which system made each run:
q_689, path 1 (8 x 18):
[[ -8  18  51  20   4  37  -1  19 -48  30  46  12  41  13  33 -12 -67 -11]
 [ -4  -2 -36  47  35  10  17  -6  22   6  14 -15  20  18 -18 -96  -4 -50]
 [-27 -16 -38  21 -66 -13   5  -6 -19 -71  48  -7  15  50  11 -17   0  15]
 [ -2  24  29  85 -32 -24  17  21  42   7  49  11 -22 -22  35  22 -14 -18]
 [-27  31 -39  -1 -49  18 -45 -25  45  29 -19  -1 -20  20   4 -14 -39 -67]
 [ 32   8 -12   0  -5 -39 -11 -23   6 -85 -22  54 -56  10   9 -26  -3 -21]
 [ -2  11 -35   4 -44 -23  21 -21  61 -15  -8 -30 -42 -55 -12  48  19  42]
 [  2  37  39 -46 -28  16 -27 -12 -12  21 -28  25 -27 -27  19  54 -70  12]]
q_172, path 2 (8 x 18):
[[-26  -3  -6 -73  23  30  -6   2  -9  67 -49 -30  30   2 -46  -5 -15   6]
 [ 14 -42  16 -14  79   8  17   9 -77  -1  -6 -10  38  11 -19 -32  29  18]
 [-16 -21 -12  15   4  30  29  27   2  38  52 -56  69   0  -4  12  39  38]
 [-27   5  66  -8  -4  12   0  57 -31  46  30  18  53  43  13   9 -29  -7]
 [-21 -16   7  57  26 -21   6  36  14  23  20   2  22  47 -11 -57  26 -66]
 [-28 -22 -26  31 -58  -5 -29   7 -21 -38  50  -4  20  66  30  10  30 -23]
 [ 18  17  43  48 -27 -31  -3  40  43 -17  38  46 -18   5  43  41  23 -18]
 [-30  20 -19  -1 -53 -26 -37   1  64  15 -32  19 -41  28  -6  10  -2 -64]]
q_540, path 3 (8 x 18):
[[ -4  36 -20  16   5  46 -13 -33  35  68 -13 -28  -9 -45   1 -15 -55 -37]
 [ 24  16 -14 -44   3  17  13 -21 -25 -67   1  34  16  23  -6 -66 -52  24]
 [ -5  -2   0  46 -11 -52  64   0  29 -32  10 -21 -37 -54 -21   5   2  49]
 [-34  11   7  -7 -38  42 -12 -19 -43  50  15 -43  14 -26  15  49 -60  25]
 [ 46  28  27  19  64  27  11 -10 -10   4   4  35   4 -22  14 -63 -51 -28]
 [-23  -1 -61   7 -33  -9  48 -16  34 -42  17 -32  14   6 -38 -60 -12  32]
 [-11  -3  49  28 -31 -20  23  13 -56 -26  38   0  -8 -18  27  53 -31  53]
 [ -9  31   5  53  12  31  -3 -13  27  75   7 -24  -9 -44  10 -11 -50 -46]]
q_172, path 4 (8 x 18):
[[  1   4 -36  46   9 -11   4 -23   6 -38   6  11 -13  28  -9 -93 -22 -55]
 [  2   0 -39  35 -61  -7  11 -29 -11 -80  49  -7 -14   1  28   5  -8  33]
 [ 12  49  34  30 -37  -8  14  -1  43   4  17  22 -38 -53  30  36 -57  13]
 [ -6  35 -24 -11  -7   4 -21 -40  28  11 -49  14 -45  -8 -17 -46 -64 -53]
 [ 35 -10 -48  -5  17  -4   5 -57 -35 -84 -14   3 -32 -15  -2 -41  -5  19]
 [ 20  19 -19   3 -24  12  39 -24  23 -18  20 -30 -12 -74   5  36 -16  77]
 [ -6  40  33 -36   5  23   8 -11  -5  51 -33   3  -9 -42 -13   3 -90  11]
 [ 14  -7 -27  -1  66  18  17 -35 -29  -4 -27 -14   4 -13 -32 -89 -28 -16]]
q_197, path 5 (8 x 18):
[[-15  10  41  -4  36  -3 -17  41  20  63 -26  31  14  35 -13 -31 -10 -71]
 [-25 -35 -64  14  -4 -18 -20 -38 -34 -39 -21 -27 -19  38 -25 -49  22 -37]
 [ 30 -12   4  46 -21 -22  -3   1  -6 -56  42  10 -23 -14  48  57  51  24]
 [ -9  34  29 -20 -32  10 -24  41  75  61  -2  26  10  11  14  47   4 -29]
 [-20  -5  -3 -38  16 -20 -35 -18 -33  -1 -69  21 -33  36 -31 -39 -30 -53]
 [ 28 -29 -53  23  14 -23   4 -43  -2 -58 -13 -25 -45 -35  -3   7  59  19]
 [ 15  15  18 -37 -44  21 -13  21  25   6  25   9  17 -11  34  91  22  50]
 [ -1  15  50 -50  47   0 -13  30   7  63 -55  32   4   6 -24  -8 -21 -34]]
q_817, path 6 (8 x 18):
[[-26  -9 -57 -48 -53  48 -30 -31 -26  -1   7 -42  32  23  -1  21  -7  25]
 [ 48  11  56  37  49  -9  24  28 -15 -31  34  56   8  -1  31 -31 -10  -6]
 [-54  -2 -43   9 -41   1  28   1  50  47   3 -67  14 -15 -40   3   3  16]
 [ -4  -6  33   0 -17  -7 -37  -3 -83 -41  10  40 -10  44  36   6 -36 -22]
 [ 29  12 -40  59  29  15  22 -16  72  18  18 -26  -6 -48   1 -30  29 -20]
 [-31  13  -7 -64 -79   1 -11  11  -4 -32   4  17  19  52  -3  20 -33  33]
 [ 17   5  42  69  52 -43  22   6  -1   4 -12  22 -49 -35   2 -25 -14 -40]
 [-25   1 -75 -38 -53  36 -28 -46  19  13 -14 -52   0  -7 -13  21  -1  11]]
q_689, path 7 (8 x 18):
[[ -17   37    3  -43  -54  -26  -16    9   57  -12  -40   46  -33   28
   -15   -4  -40  -28]
 [  -2   -9   -7   10    4  -57    0  -34   -8  -32  -59    3  -86  -35
   -23    8   -2  -10]
 [  32   10  -33  -28  -18   31  -26  -50    3  -10  -15  -21  -33  -58
    24   66    9   37]
 [  46   42   38  -66   25   26   13   11   32   14  -24   40    8  -37
     0   13  -36   37]
 [ -20   -9    1  -47   40  -14   38   -7  -20   20  -58  -24   -2  -22
   -68  -38  -29   30]
 [   7  -32    0   -3   31   19   11  -31 -100  -19    8  -36    9  -25
     4    9  -10   52]
 [  35   11    8   13   38   61   30   10    5   33   56  -21   63  -34
    23   -8   -2   35]
 [ -32    8   10  -21   -2   19   26   33   -5   24   22    0   66   48
   -28  -65  -45   -1]]
q_784, path 8 (8 x 18):
[[ -61   -6  -32    8  -33  -43   42    0   37   12  -26  -43  -17   -7
   -65  -25  -12   11]
 [  -4  -17   11   11   -4   15  -33  -40 -101  -12    3  -19  -22  -17
    33   43  -30    9]
 [  58   28   -9   30   47   47   13   -1   62   27   31    2   23  -44
    24  -23   15  -12]
 [ -29   14  -16  -61  -49   -1   26   15   12  -33    2   11   36   47
   -35  -39  -41   38]
 [ -24  -25   34   64   25  -58   31   -2  -56   -9  -10  -15  -47  -29
   -14   -6  -15   -3]
 [   1    6  -54   21  -26   64  -35  -38   11   38   31  -50   17  -22
    34   31    7  -14]
 [  50   33   34  -27   16   20   12   19    3  -44   27   67   27   21
    27  -38  -37   11]
 [ -46   -6  -23   30  -20  -56   50   10   50   -3  -14  -26  -20   -4
   -59  -43    1    0]]
q_197, path 9 (8 x 18):
[[ 28  -3  18  25  41 -43   9  31  65  11 -22  23 -31 -17 -10   9  67 -27]
 [-47 -14 -36 -53 -62   8 -50 -13 -13  14 -28 -25   0  39 -10  47   9  -7]
 [ 51 -11  42   8  66 -21 -20  -4 -36 -19 -33  41 -43 -23  23  17  27 -21]
 [  0  -7 -62 -45 -18  22 -16  -3  68  19 -13 -29  22   8 -18  21  67   8]
 [ -1 -22  57 -47  11 -25 -18  22 -78 -20 -26  36  -5  29   4  40   0  19]
 [ 11 -20 -19  19  59   3  -3   2  38  57 -25 -35  -3 -33 -20   3  70 -27]
 [ -5 -22 -22 -58 -27  34 -47  -9 -60 -22   6  -1  36  54  19  28  16  14]
 [ 37 -19  47  23  73 -35  18  44  11   3  -6  33  -1  -2   1  -5  64 -14]]
q_540, path 10 (8 x 18):
[[-27 -24   8  10 -41 -24   9  -2 -80 -65  30   1   5  38   8   4 -22  32]
 [ 14  17  13  87   5  -2   3  -6  32  31  31 -14 -32 -56  37  30   2 -27]
 [-18  35 -25 -41 -50  53 -28 -11  16  14  12   8  36  41   8 -25 -62 -20]
 [ 21   7  29  24  15 -59  28   6  -4 -68 -11  55 -45   2  -5 -40 -21  -7]
 [-40  -2 -56  22 -66  -7  -3 -39  21   6  -3 -61 -34 -33  -9  39  -4  14]
 [ 42  33  45 -32   6  40 -31 -11 -37  -1   4  42  -2 -19  49  36 -52  11]
 [  8  28 -22   0  26  -9  35 -11  73  15 -35   0 -19 -32 -45 -66 -26 -17]
 [-24 -20 -22 -42 -37  -9  17 -23 -67 -57  -6 -23   2  11 -22   5 -24  65]]
q_817, path 11 (8 x 18):
[[-38  21  17 -66 -44  -3  23  33  12   0  -6  19  34  44 -35 -18 -52  30]
 [-16 -22  26  61  43 -47  23 -12 -56  -3 -20 -13 -47 -27 -19 -29 -20 -21]
 [  9   2 -66  -4 -32  60 -30 -55  -7   2  21 -50   6 -30  27  36   4  20]
 [ 41  38  47 -18  11  23  12  33  18 -18  34  66  36  19  29 -28 -37   5]
 [-57  -7 -13  24  -5 -38  52  13  30  34 -17 -42  -2 -11 -64 -44 -17   1]
 [-18 -21  -8   9 -32  -3 -34 -40 -94 -40   4 -13 -27  11  27  30 -23   3]
 [ 63  32  -9  41  31  46   3 -13  53   9  39  10   8 -47  43  -9   5 -13]
 [-41  24 -10 -56 -55   3  22  26  42   4  -1   6  39  44 -37 -27 -40  21]]
q_784, path 12 (8 x 18):
[[ 47  27 -20 -19  40  64  -1 -29  -6  -8  13  15  33  -7  13 -66 -45  -7]
 [ -3  -7 -23   8   1 -26  74   6  15 -55  21 -13  18  -3 -41 -61  -3  56]
 [-52  -6  16  42 -47 -15  28  -2 -45  13  31 -48  -9 -28   1  39 -45  39]
 [ 16  28   6  49  19  55 -23 -24 -15  41  30  -6   7 -24  42 -21 -54 -45]
 [ 24  16 -52  -2  -3  25  19 -15  34 -52  29  14  31  28  -5 -84 -15  -2]
 [-25  -8   3  35 -47 -57  54   8  -9 -65  28  -5 -21  -5 -14  -1 -18  51]
 [-25  21   8  59 -41   6 -11 -23  -3  39  17 -30 -37 -46  28  42 -51 -19]
 [ 43  40 -28  -5   6  55 -32 -43  12 -14   5  27   0  -4  31 -45 -53 -37]]

runs to name:
path 13 (2 x 18):
[[ 21   3  50 -41  29 -28  15  44  39  25 -37  28 -10 -22 -17  49  40  25]
 [-31 -25  10 -59  25  -2 -23   3 -37  57 -65 -26  -2   1 -39  36  17   1]]
 => q_689
path 14 (2 x 18):
[[-23  19  22   7  25  -1  12 -24 -28  43 -40 -14 -30 -36 -28 -35 -86 -20]
 [ 32   8 -65  12   9  39  14 -63  -7 -40  14 -32  -4 -42   4 -43 -23  26]]
 => q_197
path 15 (2 x 18):
[[-12 -35  29  17 -10 -48   4  47 -30 -45  28  27  13  59   9  15  53   3]
 [-17 -15  -5  64 -16 -23 -15  19  41  38  16 -26 -20 -11  17  53  65 -34]]
 => q_817
path 16 (2 x 18):
[[-57  -3   2  -7 -56  18 -13 -18 -62  25   8 -40   6   3   1  35 -60  20]
 [ 48  12  18  57  71  31  -2 -15 -19  12  21  13  -1 -30  33 -42 -18 -40]]
 => q_784
path 17 (2 x 18):
[[ 20 -23 -10 -54   4  -4  11 -16 -43 -46 -17 -12  -4 -24  -8  45  28  81]
 [  7  14  51  -5  37  10  30  28  18  74  -9 -15   9 -61  -9  43  -9  30]]
 => q_784
path 18 (2 x 18):
[[-51  -1  -2  11 -76   3  16   3 -23   7  40 -45  14  -7   4  50 -31  49]
 [ 17  28  46  52  31  22 -11  -4 -25  34  18  23  -9 -21  37 -21 -63 -48]]
 => q_784
path 19 (2 x 18):
[[-34 -37 -18 -12  11  -7  32 -23 -79 -17 -10 -51  10  -7 -40 -21 -17  48]
 [ 14 -12  19  53  37  34  23   0 -41  35  52 -42  30 -48  26  20   4  29]]
 => q_784
path 20 (2 x 18):
[[-29 -21  -8  24  22  -6  18 -26 -82 -14  -4 -27   0  11 -25 -66 -51  -7]
 [ 33  -5 -31  70   4  18  25 -27  -6 -44  62 -26   5 -37  35 -11  13  26]]
 => q_540
path 21 (2 x 18):
[[  6  13  -4 -12  -2 -25 -19  -3  71  32 -54   3 -53 -37 -13  48  35 -21]
 [  1  -4 -15 -97  -1  24 -47 -21 -29   6 -61   9  -2  18 -14  25  -6   6]]
 => q_540
path 22 (2 x 18):
[[ 20  26  -1 -74   9   0  14 -15  36   9 -60   8 -27 -49 -33  20 -24  43]
 [  3 -11   6 -59  41  -1  21 -22 -42   8 -59 -20 -12 -43 -43   1 -21  49]]
 => q_540
path 23 (2 x 18):
[[ 47  -5   3  42  -5 -20  22   0   2 -79  47  23 -14 -17  39  18  33  36]
 [-28  43   6   7 -70  -5  12  19  80  35  13  -4 -10 -20   2  35 -37   5]]
 => q_784
path 24 (2 x 18):
[[ 12 -11  -4 -11  34 -42 -22   2  17 -25 -55  43 -39  33 -23 -39  32 -60]
 [-19 -32 -51  -4 -45 -35 -19 -21   5 -37 -19 -30 -37   3  -9  50  62  13]]
 => q_197
path 25 (2 x 18):
[[ 36  28 -27 -69  -5  45   3 -39  -9 -39 -10  13  12 -16   1 -18 -50  49]
 [  7   9  13  -2  33 -20  74  -3   4 -10 -14 -14  -9 -57 -42 -35 -38  60]]
 => q_172
path 26 (2 x 18):
[[  2   6  16  53 -14 -28 -34  -2  26  25 -10   7 -61 -27  31  62  25 -47]
 [  6  26 -36 -60 -29  47 -65 -27  26  17 -30  17   3  29  13   7 -17 -41]]
 => q_540
path 27 (2 x 18):
[[-18 -19  34   3 -35 -27 -10  -4 -79 -32   6   1 -27  -3  24  67 -13  35]
 [ 26  29   8  42  34  30 -14  -2  56  68   4  -5  -9 -48  23  10   2 -47]]
 => q_784
path 28 (2 x 18):
[[ -7 -28  -8 -20 -41 -23  -5  24   7 -26  13 -11   7  15   7  77  75  46]
 [ -6  -2  61 -17  24  -3 -37  38 -11  72 -28  19  -4   3  12  61  16 -33]]
 => q_197
path 29 (2 x 18):
[[-24  12 -39  80 -15   1  19 -24  35  23  24 -41 -15 -25  -6 -44 -29 -39]
 [  1  24 -33   4 -64  21 -30 -33 -11 -55  30  22  -7  33  36 -18 -51 -18]]
 => q_689
path 30 (2 x 18):
[[-10 -42  46   9  51   0   4  27 -96  16  14 -10  35  21   4   5  18   9]
 [  4 -25 -22  45  39  32  -7  16   8  40  40 -33  50  17  11 -22  62 -35]]
 => q_197
path 31 (2 x 18):
[[  7  23 -38 -69 -19  59 -33  -3  43  21  -6   8  47  40  -2 -20  -5 -17]
 [  0 -13  41   2  21 -67  43  34 -17 -55 -13  44 -14  26 -29 -38   3  14]]
 => q_689
path 32 (2 x 18):
[[ -1 -35 -13  42 -17 -13 -46 -21 -60 -39  18  -6 -28  21  43  44  45 -25]
 [ 36  33 -10   9 -16  33 -36   8  83  26  21  22   2  -8  45  37  31 -34]]
 => q_540
path 33 (2 x 18):
[[-31  17  12  28 -65 -42   8  -1  31   4  -6 -11 -55 -37   4  65 -21  13]
 [ 17  43   5 -23  -8  32 -40 -37  14  35 -39  15 -41 -40  20  26 -60 -29]]
 => q_197
path 34 (2 x 18):
[[ 16  -9   1 -32  54  30  17   2  10  64 -23 -41  21 -54 -24  28  30  37]
 [-11 -14  15 -71  37  41  -3  15 -45  49 -20 -15  59  21 -26  -8  -7  21]]
 => q_172
